Where one turn sends some rows of the set: a few examples, then the rows asked
gof: [  7 -11 -18   3  -2  -1  -4  -8  11   2   9  27   9  -4   4   1   4  -6
   9  -4 -11  -6  -3  19  12   8   1   3 -10  15   8   3  -1]
liro: [ -3  -4  -9   2   1  10   2  -2 -19  -1  -3   7  12   3  -3  -2 -33  -7
  -2  -7  15   4  11 -14  10 -14  -2   2 -14   2 -38   0   3]
Tefev: [  3  19  10  -1   2   4  11 -21  -2 -16   6  16   9   3 -27   2   0 -17
 -14  -3  14   2  -5   9  -5 -27   1   4  13  13  -6   8  10]
kala: [  1  -9 -12  -1   5  -3   7   7 -20  -6 -12  -3   4   7  -6 -10 -14   0
  -2 -12  11   0  14   4   3 -14  -4   1  39 -22   4  -4  14]
guz: [  0 -21  -5 -20   5   5  20   6  -2 -15  -5  17   5   6 -30  -4 -17  -1
  -8   0  -4   8   8  -1   9 -14  -1 -12  19  17  -6   1  24]
nel: [  3 -14  -9 -18   8  -1   4   4 -14  19 -20   9   6  -3   7  -1 -24  10
  10 -11   7  -5 -11  -6  -6 -18   3  -7 -10   8 -26  -3  16]
Fop: [ -1  13  12   8   8   8  12  -8  -5   2   6  -4   6  20   2   9 -17   0
  -1  -4   8   9  11 -26  -9 -35  -7   4   4   6  -8  16  -2]
gul: [ -1 -11  -7  -8   2  -1  25  20   1  -1   2   8 -13   6  -2   3  14  -2
  -3  -8  15   3   9   5   0  -8  -8   4 -23  19 -26   1   2]
liso: [ -1   3 -12  -7  -5  -2  -7 -39   6   3   9   6  11  13 -12   1 -14   2
   0  -1   3  20 -13   0 -13 -22  -5  -1 -16   8  -6   0  -4]
Vid: [  4 -16   2 -20   8   3   1   1 -11  22 -18   6   8 -14   6  -1 -17   0
  -3  -6  -2 -12  13  -7  -7  -4   1   5  19   4 -22  -4  17]
panad: [ -2 -11  -5 -11 -13   2  -2  25 -12   3   6   6   3   1 -12   4   6  -2
  -8 -10   2   5   1  28   4 -18  -5  -4  21  20  10 -10   9]
musi: [  5 -13 -14  -9  27  -4  -9   5   8  -2  -5   8  19  -2 -12  -2 -29   7
   4  -4  -4  -2  11 -13  -1  -2  -6  -5  15   2  12 -12 -13]
sar: [-13 -16 -30  -3  11 -11   2   8   2  21   1   3   0  24  -1   2  14  -7
  -5 -14   8   6   1   4   1   1 -12  -5  15  -3  13  -8  -5]
ludet: [  4   6 -17   3  -5   8  -1 -16   4  -5   0   3  -6  -8 -25  19  -9  -9
 -12  -3  13 -15  -5  -2  -4 -29  -6  -7  14  10   9 -18  -5]
vivu: [ -8   0  -6  11  -3   6 -28  -2   6  10  13  16   8   9   9  -5   2   7
  12   8   6  29   1   4 -15 -12  -5   7   1   2  -1  14  10]
Laka: [ 16   5  -3 -19  -3   6  -1  -4   7  -1 -14  15   9  12 -23   3 -13   4
   6  20 -13  -2 -17  -5 -18 -24  -8   0   8  15  -1  -5   5]
lagis: [ -7 -15  -2   0  26   1  19  10   4   4  -8   3   8   8  -4   4   1 -14
   9   3   6  -9  30   1  -8   6 -13   5  -6  11 -22  12  10]
rab: [ -5  -6  -8   4   1  16   5   5  -7   1   2   8  -2   7   1  -2  35  -5
  -6  -8  12  -1   3  10  -3   0   5   7 -12   3 -22   7  -9]
doba: [ -2 -16  -9 -10   2   1 -33  23  10   2   5   8  -5   7 -11   0   8 -11
  -6  -4   9 -10   1 -14   9  -9  -5   4  22   5   0   3   4]
Zil: [-20  11  -1   6  18 -11  13  -1   2   6  -4 -19   1  15   9  12  -4   7
   5  -5  12   4   2 -19  -2 -32  -7  -4   1  17  -9   7   2]
tenu: [  3   9  -7  -4  -2   3  18   2  -1   4 -19   7  -3   8 -13   1  -1   0
  -2   9   5  19   5  16 -26  -1  -3 -12   0 -17  20   3  -3]
vasi: [  5   1 -23   2   0   7   4 -20   5  26  -2  10  -5   7 -12  -7   3  -2
  -6   9   7 -11   5  17 -19  -3  -7   9  -5 -18  -3  -1  -5]
suba: [ -8   0 -24   3  -3  -3  -1   1  -3   1  18 -18  -2  11   4  -7   0   3
   0  18   1  18 -12   3 -18 -15 -12 -10  10 -10   3  -1 -15]
kuva: [ 15   4  -9 -10  -4  16  -8   7  13  -7   0   7   1  -3 -13  -4 -11  -6
 -11   3  -5  15  12 -17 -23 -15  12 -20   9  14  -4  14  16]
dap: [-21 -10  -4  -6  -4   0   1   0 -13 -17   7  16   7   9   4 -12 -14  -5
   6   8  13  -9 -10  21  -2 -13 -17   6  22  -5   3  -4  15]
sem: [-11  17  -4   6  12  -7   3  -9  -6  17  -8  -1   8  13   3  22   3 -14
   9 -22   8  -2   5  -8   2  -6  20  -6  -6   9 -14   6   1]
Kaze: [ -3  20  -6   0  12   0   1  -1  -4 -23  13  14   3  18   0  -1 -17  -3
 -17   0  -6  24   7   0   9  -3   0 -17   0  14   5   8  -5]

musi goes to Kaze
Zil goes to gul
Laka goes to suba
Now find these:
kala goes to Tefev
ludet goes to tenu
Vid goes to Fop
liso goes to sar
lagis goes to liro
doba goes to kuva

